(in the rows, 100 means zero)
One turn sends every row of this set to another row. A few are shown first. Where does it send the rows asked after them?
Z_735: [94,105,100,102,102,106,95,75,103,94,95,91,109,97,102,104,101,92,87,95,118,93,113,82,86,98,107,90,81,120,134,67,104]
Z_762: [107,99,95,112,92,109,74,93,95,103,96,133,101,100,89,89,84,106,82,101,101,84,109,119,108,122,95,94,97,109,119,112,81]
Z_188: [97,106,112,94,105,103,74,114,113,105,86,136,100,115,95,106,80,109,96,90,97,85,112,116,109,118,82,98,103,103,104,122,77]
Z_774: [78,122,106,75,120,121,76,114,120,100,68,122,92,109,92,127,97,99,105,79,105,101,103,106,99,114,93,105,91,108,87,99,100]
Z_239: [106,86,64,85,109,118,102,87,81,107,92,111,105,129,93,107,96,96,104,78,109,103,111,92,102,108,90,95,130,112,87,88,94]
Z_714: [77,103,101,69,136,105,75,114,112,99,77,102,94,109,87,114,94,87,102,90,115,98,94,103,106,106,94,114,90,95,87,108,107]
Z_900: [89,106,98,84,108,106,97,82,112,97,91,85,104,108,100,129,112,98,109,84,109,98,113,79,86,96,109,101,92,113,131,61,109]
Z_836: [97,89,103,84,104,92,97,69,95,93,101,86,104,101,98,122,107,88,100,98,113,87,106,78,82,104,111,92,96,122,137,76,103]
Z_937: [97,95,106,79,110,90,80,100,101,99,96,122,99,113,89,117,79,96,106,98,87,77,93,120,107,123,88,101,112,101,95,129,79]
Z_312: [112,81,102,91,91,93,72,88,91,104,100,130,96,108,88,110,89,105,100,99,97,80,108,114,98,131,101,98,118,112,124,122,78]
Z_81: [97,109,107,101,97,105,99,78,108,89,95,94,100,100,106,115,102,99,88,91,111,88,111,79,83,103,107,88,91,126,138,64,95]
Z_914: [98,92,97,80,114,98,74,101,101,107,86,128,109,105,85,102,74,93,105,97,99,88,110,125,106,113,91,102,98,90,100,129,95]
Z_421: [86,105,102,82,114,104,96,79,108,100,92,79,111,106,99,119,113,92,107,87,111,96,105,75,94,98,102,100,90,115,124,64,115]
Z_388: [92,99,101,94,117,101,72,108,102,105,94,126,104,108,84,97,78,97,92,102,104,90,107,124,114,111,90,101,92,93,99,127,87]
Z_655: [99,97,103,90,111,90,78,110,108,91,97,119,91,111,91,111,78,100,93,99,91,77,97,121,110,115,90,105,110,96,102,124,72]
Z_677: [83,113,106,90,110,109,98,81,110,99,94,83,107,110,100,123,115,99,102,88,113,99,106,76,93,100,101,97,87,122,125,62,108]
Z_461: [94,92,101,87,104,101,92,69,95,101,95,94,110,100,95,116,108,93,101,96,122,97,116,80,83,103,111,90,87,122,139,75,108]
Z_411: [97,96,111,87,99,100,95,74,101,100,96,97,104,105,102,125,110,97,103,92,114,91,113,75,79,109,107,87,96,129,139,74,100]
Z_271: [86,107,96,88,114,108,99,82,110,92,96,81,102,107,96,125,112,96,100,91,114,99,109,84,90,94,112,101,85,111,127,61,107]
Z_7: [103,90,65,100,111,122,103,98,88,98,98,108,96,129,95,103,94,105,87,81,115,105,114,96,105,98,91,99,124,108,89,83,84]
Z_366: [82,115,106,66,123,104,83,113,119,88,76,103,86,109,96,129,91,91,106,82,94,86,85,99,98,114,93,110,107,105,84,101,92]
Z_190: [110,93,91,104,94,97,78,91,95,95,100,119,98,98,90,86,76,99,82,103,96,76,101,120,107,119,98,99,104,100,118,114,79]
Z_692: [111,100,103,106,88,99,79,94,100,99,99,126,98,102,95,92,82,106,83,98,92,73,100,111,107,128,90,95,110,112,118,111,73]
Z_902: [105,87,63,86,108,119,103,86,82,104,95,111,101,128,92,117,99,99,102,79,106,102,109,96,100,108,91,96,131,115,85,88,89]
Z_683: [79,109,93,70,132,111,78,111,113,93,73,104,92,101,87,116,87,86,104,86,105,96,97,113,102,103,101,113,88,91,86,103,109]
Z_409: [109,87,63,87,105,121,102,89,83,105,91,115,101,129,94,112,96,101,104,75,107,104,116,94,97,107,94,94,131,112,90,85,93]
Z_696: [106,92,65,99,110,118,106,99,90,98,95,107,97,129,99,101,93,103,90,78,112,100,109,89,105,100,87,100,129,108,90,82,83]
Z_535: [88,107,101,86,112,102,99,85,114,94,93,76,104,108,103,121,110,94,103,84,108,94,106,75,90,96,105,102,93,112,127,62,106]
Z_862: [83,108,100,84,113,104,101,78,107,97,98,80,102,109,98,132,117,97,106,92,109,97,104,79,91,99,109,99,90,119,124,64,107]
Z_840: [102,95,68,100,109,123,104,98,90,102,96,110,98,130,98,102,97,105,86,80,115,103,112,91,108,103,85,95,126,114,88,82,84]
Z_324: [107,76,98,89,98,92,72,84,85,108,102,123,102,103,83,99,89,96,98,105,103,82,103,114,104,129,97,97,110,109,119,124,86]
Z_763: [112,80,100,91,92,99,69,90,92,114,92,133,106,105,87,95,87,101,101,95,105,83,113,111,101,127,96,95,109,107,124,123,89]
Z_77: [80,107,107,68,128,100,80,120,118,89,82,104,78,115,91,135,97,95,104,85,102,89,89,103,99,111,97,113,107,105,89,104,88]
Z_915: [81,111,111,70,122,114,73,124,123,103,69,119,91,114,93,123,95,101,109,77,110,100,110,99,97,109,92,109,97,104,96,102,100]
Z_31: [98,101,107,84,103,105,71,105,106,108,86,143,101,112,88,120,83,107,107,91,93,88,114,121,101,123,92,94,102,105,102,125,81]
Z_979: [95,103,100,99,104,97,101,75,102,87,102,82,101,98,102,111,102,90,87,99,112,86,101,82,87,101,107,92,90,121,132,68,96]

Z_31 turns into Z_655
Z_411 turns into Z_979
Z_774 turns into Z_77
And these:
Z_840 turns into Z_902
Z_762 turns into Z_312
Z_900 turns into Z_535

One turn sends every row of this set to another row. A few are shown first. Where does it send the rows asked after them?
Z_39: [101,118,104,119,95,75,74,89,101,115,99,100,104,92,94,85,94,106,94,100,95,110,111,103,86,98,97,112,102,94,104,96,99,97,95,107,109,68,105,93,101,103,89,95,102,89,96,109,82,100,106,109,74,121,111,106,110,108,119,79,101,99]
Z_287: [119,115,110,100,101,113,103,106,82,90,83,121,118,93,93,100,135,103,91,101,109,110,98,87,104,79,95,84,96,79,79,94,106,102,110,106,98,126,72,104,103,91,95,85,104,74,106,91,106,101,112,101,109,79,118,93,102,114,85,114,106,123]
Z_509: [124,111,107,102,105,121,107,104,82,90,78,117,115,93,94,104,134,105,91,91,100,106,105,90,104,69,108,76,87,87,93,113,104,106,108,113,98,111,103,105,108,102,105,82,102,76,97,95,121,96,103,98,124,66,103,95,91,115,70,121,93,101]
Z_944: [111,110,98,92,100,79,93,76,102,93,95,111,90,107,96,83,88,119,106,101,92,105,95,89,106,99,103,95,96,117,109,119,104,112,97,98,104,69,99,92,108,104,112,86,96,111,92,116,90,100,83,125,91,120,88,99,123,103,102,108,101,75]
Z_853: [94,109,82,95,90,81,100,85,103,87,99,106,76,104,106,95,90,105,117,111,104,95,108,100,101,97,99,106,101,118,116,126,96,110,101,104,101,87,103,94,120,103,116,89,103,107,89,117,98,99,94,101,97,98,78,96,121,101,113,100,95,61]
Z_582: [122,110,99,110,110,130,121,113,82,105,78,105,105,81,100,98,118,96,87,88,99,99,93,90,130,67,104,95,93,98,87,123,107,108,93,118,104,97,100,109,112,99,99,84,98,67,95,77,120,109,106,93,103,72,108,109,90,116,68,114,108,91]
Z_483: [81,97,84,112,89,125,104,94,91,85,91,111,87,105,104,117,118,105,90,96,106,85,107,98,95,70,105,94,92,97,102,95,122,113,125,121,106,113,90,93,99,92,121,87,86,71,104,98,107,93,110,80,131,67,114,73,111,106,109,106,103,101]
Z_47: [102,97,91,89,86,100,93,88,75,96,104,100,93,101,106,93,78,98,87,98,90,80,86,96,97,72,96,113,86,137,99,95,87,78,88,99,114,64,105,85,107,77,107,93,98,109,96,118,95,104,113,104,96,99,101,107,94,97,122,98,117,104]
Z_418: [80,106,76,117,90,116,111,100,84,105,97,101,86,103,98,107,108,100,118,104,106,84,105,123,113,88,106,119,94,98,98,92,115,110,126,104,103,112,98,110,90,96,107,104,88,66,96,76,116,97,119,84,98,69,116,81,99,99,103,95,110,97]
Z_151: [76,104,86,99,87,73,92,103,95,76,109,105,96,100,117,96,87,106,100,111,114,100,106,99,84,88,79,80,80,117,98,106,106,100,96,124,99,70,107,95,99,80,104,92,97,99,89,110,96,87,88,80,90,88,91,86,114,99,127,114,108,90]
Z_824: [78,116,81,114,97,107,113,95,90,88,88,114,96,113,106,101,110,104,110,103,109,90,102,94,110,85,96,107,90,90,102,92,120,121,131,112,101,120,83,107,84,98,106,94,91,70,91,84,101,97,99,85,103,83,125,70,123,100,103,108,104,107]
Z_782: [122,115,120,98,81,100,101,121,92,102,101,107,115,101,89,75,114,88,79,87,98,95,92,92,89,101,101,94,108,106,83,100,115,86,84,87,96,93,85,98,97,79,112,102,102,79,94,101,121,102,103,111,99,91,111,122,94,118,106,93,132,98]
Z_208: [96,105,98,125,73,93,76,86,103,88,100,99,74,100,116,103,90,114,91,133,99,92,92,97,89,72,85,96,108,108,110,92,103,111,97,105,93,75,96,92,115,106,103,86,87,94,123,111,91,92,106,92,85,82,99,111,112,93,110,94,118,82]
Z_976: [107,116,95,96,101,114,110,123,76,98,95,117,118,90,98,99,120,89,92,91,113,99,98,104,117,96,101,99,93,92,70,105,104,93,108,97,98,121,62,112,94,88,108,101,100,75,95,85,123,110,113,100,110,87,110,91,97,117,91,113,113,115]
Z_447: [129,115,94,102,103,99,104,105,82,89,104,110,139,109,103,94,106,97,77,95,100,87,79,88,119,86,103,94,99,102,109,110,95,74,103,103,106,74,89,125,98,106,102,104,97,103,88,106,114,103,101,132,77,97,116,107,97,110,92,124,120,100]
Z_464: [86,114,84,110,97,83,80,84,103,113,110,106,91,94,111,104,93,108,95,104,93,93,115,105,77,99,82,108,105,95,114,98,91,105,109,112,107,87,99,104,101,105,100,99,103,97,107,113,91,91,106,98,81,103,102,101,112,93,133,85,91,92]
Z_903: [112,117,91,107,116,126,115,109,80,105,97,114,114,80,98,104,117,95,85,89,104,91,92,100,132,88,104,109,103,89,86,124,99,100,110,105,105,104,75,123,100,108,110,99,92,72,95,83,121,113,118,105,93,92,111,101,97,116,72,115,111,99]
Z_960: [135,117,111,118,97,94,104,106,84,114,84,96,111,82,88,73,108,94,99,90,97,112,98,95,115,89,104,105,91,93,94,111,109,96,74,106,108,65,104,102,112,92,82,81,112,78,90,88,105,113,100,108,80,103,118,117,97,116,86,103,112,97]
Z_659: [107,106,114,113,72,92,82,101,105,99,98,96,90,106,99,87,98,108,82,122,91,100,81,94,80,81,99,95,111,122,101,93,116,97,88,99,97,70,103,80,108,92,101,94,85,90,114,110,95,92,104,106,89,83,99,121,103,101,117,83,133,82]
Z_204: [82,98,79,103,89,95,97,86,80,95,103,110,66,102,117,101,76,98,101,101,101,86,90,94,98,71,75,123,94,129,101,102,94,90,97,105,113,83,92,88,113,81,94,90,98,102,102,107,88,101,104,93,88,97,106,106,99,86,123,102,118,98]
Z_154: [88,95,64,112,104,125,117,84,75,95,94,104,88,92,98,117,109,109,113,106,108,88,96,112,127,78,107,105,85,100,108,101,110,116,128,123,113,94,95,108,101,98,104,93,84,77,99,88,107,98,115,93,100,69,108,79,111,92,92,119,104,90]
Z_790: [132,108,118,90,107,96,100,89,92,91,87,122,113,98,93,80,117,114,83,88,96,109,88,73,104,91,97,78,96,91,91,101,115,106,90,101,102,89,74,99,102,93,99,80,106,99,99,107,94,105,88,123,95,114,116,102,116,116,89,128,109,109]
Z_585: [89,97,85,122,97,123,110,88,91,102,81,108,71,87,97,110,115,108,108,96,109,100,112,106,113,82,107,96,86,97,100,98,129,130,115,126,108,98,92,93,106,95,98,82,90,63,104,90,103,98,107,80,119,76,108,80,115,104,98,104,95,81]
Z_175: [99,108,86,103,90,72,89,104,88,78,105,106,122,111,114,97,90,101,84,107,107,103,91,93,89,84,98,79,77,120,104,101,104,82,101,119,105,59,105,101,95,91,100,99,89,110,81,118,99,89,85,113,88,98,93,94,112,98,119,117,110,91]
Z_297: [141,98,111,89,95,116,98,92,75,94,97,105,118,89,92,93,116,102,81,88,93,86,96,97,98,74,110,80,89,105,96,102,96,79,84,103,103,72,110,97,115,84,115,87,107,100,100,122,119,103,118,116,112,84,102,110,84,116,97,111,105,99]

Z_483 turns into Z_154
Z_853 turns into Z_464
Z_782 turns into Z_297
And these:
Z_287 turns into Z_582
Z_47 turns into Z_175

One turn sends every row of this set to another row. A few are shown first. Where does it send the rows asked after them?
Z_651: [119,105,93,112,105,114,120,94,109,97,109,92,97,100,98,119,89,116,110,87,108,86,80,105,121,81,96,103,94,98,99,82,115,81,98,94,110,98,108,115,109,97,121,101,83,101,100,81,82,87,107]
Z_896: [88,95,87,112,109,96,109,84,85,87,91,93,105,104,108,109,111,105,116,89,110,86,89,132,119,84,89,113,104,96,108,84,103,87,95,99,127,99,119,101,94,102,110,97,85,102,80,89,99,93,112]
Z_181: [97,91,99,80,82,89,83,103,115,97,87,93,93,93,100,93,97,109,86,97,86,122,125,103,88,101,100,88,103,100,106,122,99,116,110,75,90,109,102,90,97,116,101,105,110,84,94,128,108,90,91]
Z_97: [103,106,103,112,102,111,110,99,112,110,93,86,114,76,110,99,127,97,113,96,98,97,96,111,90,82,100,127,76,102,110,84,100,92,97,114,116,86,108,103,128,95,100,90,89,96,103,80,106,101,121]
Z_353: [100,97,102,82,89,91,87,104,115,97,103,102,97,94,99,95,98,107,80,106,84,116,109,105,81,100,104,80,105,93,108,129,93,119,112,74,86,115,98,99,94,108,86,97,117,86,95,123,95,105,90]
Z_186: [95,88,107,79,80,89,86,100,107,98,95,101,99,101,105,90,94,103,79,99,88,121,122,106,89,104,90,84,110,98,97,118,99,114,107,72,91,110,97,95,97,113,91,108,117,87,96,126,108,94,93]
Z_104: [92,98,87,102,92,103,111,95,82,95,83,93,102,104,95,110,117,95,125,97,99,84,95,121,106,91,97,131,94,108,113,85,95,93,86,112,123,93,102,87,114,98,110,98,84,93,93,82,127,99,119]
Z_258: [119,99,110,98,102,120,124,101,93,101,110,102,89,110,88,115,91,94,116,104,104,89,78,87,111,103,100,109,94,104,85,77,101,81,96,107,106,91,88,98,124,83,115,103,86,100,117,78,107,106,99]
Z_227: [105,96,113,103,113,112,111,115,91,119,97,108,114,83,99,105,105,85,116,125,103,96,87,90,89,84,113,121,71,107,98,92,91,86,91,114,104,81,99,88,126,92,101,98,89,101,118,91,111,113,101]
Z_904: [102,96,109,79,81,92,85,106,112,102,106,105,102,98,100,95,95,100,87,110,80,115,109,105,72,105,101,85,108,98,102,126,92,120,108,79,86,116,91,99,96,106,81,101,113,86,103,122,103,107,89]
Z_682: [120,94,108,107,110,114,123,98,91,104,116,107,99,112,98,117,77,105,109,99,112,89,74,99,119,90,93,94,94,101,84,78,112,72,99,96,101,96,99,110,110,90,107,110,86,103,109,87,90,97,98]
Z_20: [93,89,98,99,107,103,115,106,60,104,90,115,105,115,88,113,96,88,121,120,108,87,85,105,109,91,104,116,89,112,99,91,91,84,84,108,109,88,98,79,111,96,102,107,93,97,100,93,124,109,102]
Z_525: [98,93,107,75,81,90,80,104,113,94,86,94,90,93,99,93,97,99,91,106,83,116,124,98,83,108,102,95,109,99,102,119,91,120,106,79,95,109,98,86,95,112,109,102,105,87,101,126,113,97,84]
Z_501: [96,89,114,74,80,89,81,100,107,96,93,102,96,100,102,91,92,95,83,107,84,118,120,99,84,112,91,92,116,98,92,117,92,118,104,76,96,112,93,90,94,109,98,104,111,88,103,126,112,101,86]
Z_40: [104,98,112,78,80,92,84,104,119,98,100,96,95,94,100,92,104,98,92,105,77,113,112,106,70,111,105,89,110,95,104,121,90,122,114,84,91,116,94,93,96,103,88,97,106,84,103,119,105,108,87]
Z_693: [98,100,109,121,123,103,107,88,107,101,106,94,117,79,123,97,116,101,98,93,113,97,85,119,104,77,85,109,93,88,98,85,105,86,101,97,121,92,119,114,104,97,98,88,94,108,96,89,77,100,110]
Z_997: [89,86,96,109,125,95,113,94,63,96,97,112,107,113,101,112,91,99,112,111,120,87,79,118,123,83,94,99,99,98,95,89,98,78,92,95,113,93,113,92,89,101,104,106,93,104,88,102,97,103,95]
Z_428: [102,92,120,112,134,104,109,103,85,111,109,117,118,87,114,103,94,87,102,123,115,96,75,97,103,79,98,103,86,95,86,91,96,80,93,97,108,87,111,99,101,96,100,96,95,112,109,101,82,114,91]
Z_858: [118,110,96,104,97,120,119,97,110,94,102,88,87,96,90,119,101,105,117,91,101,85,82,93,113,94,102,119,94,104,101,81,103,89,95,106,113,95,99,101,121,90,129,93,82,98,107,72,100,97,108]
Z_574: [101,101,105,82,87,91,84,103,121,93,97,92,90,89,99,93,108,105,89,100,82,117,112,105,76,107,107,84,107,91,109,124,90,121,117,80,89,114,101,93,94,106,91,96,111,84,95,119,97,104,86]

Z_501 turns into Z_525
Z_40 turns into Z_574
And these:
Z_20 turns into Z_104
Z_858 turns into Z_651
Z_428 turns into Z_227

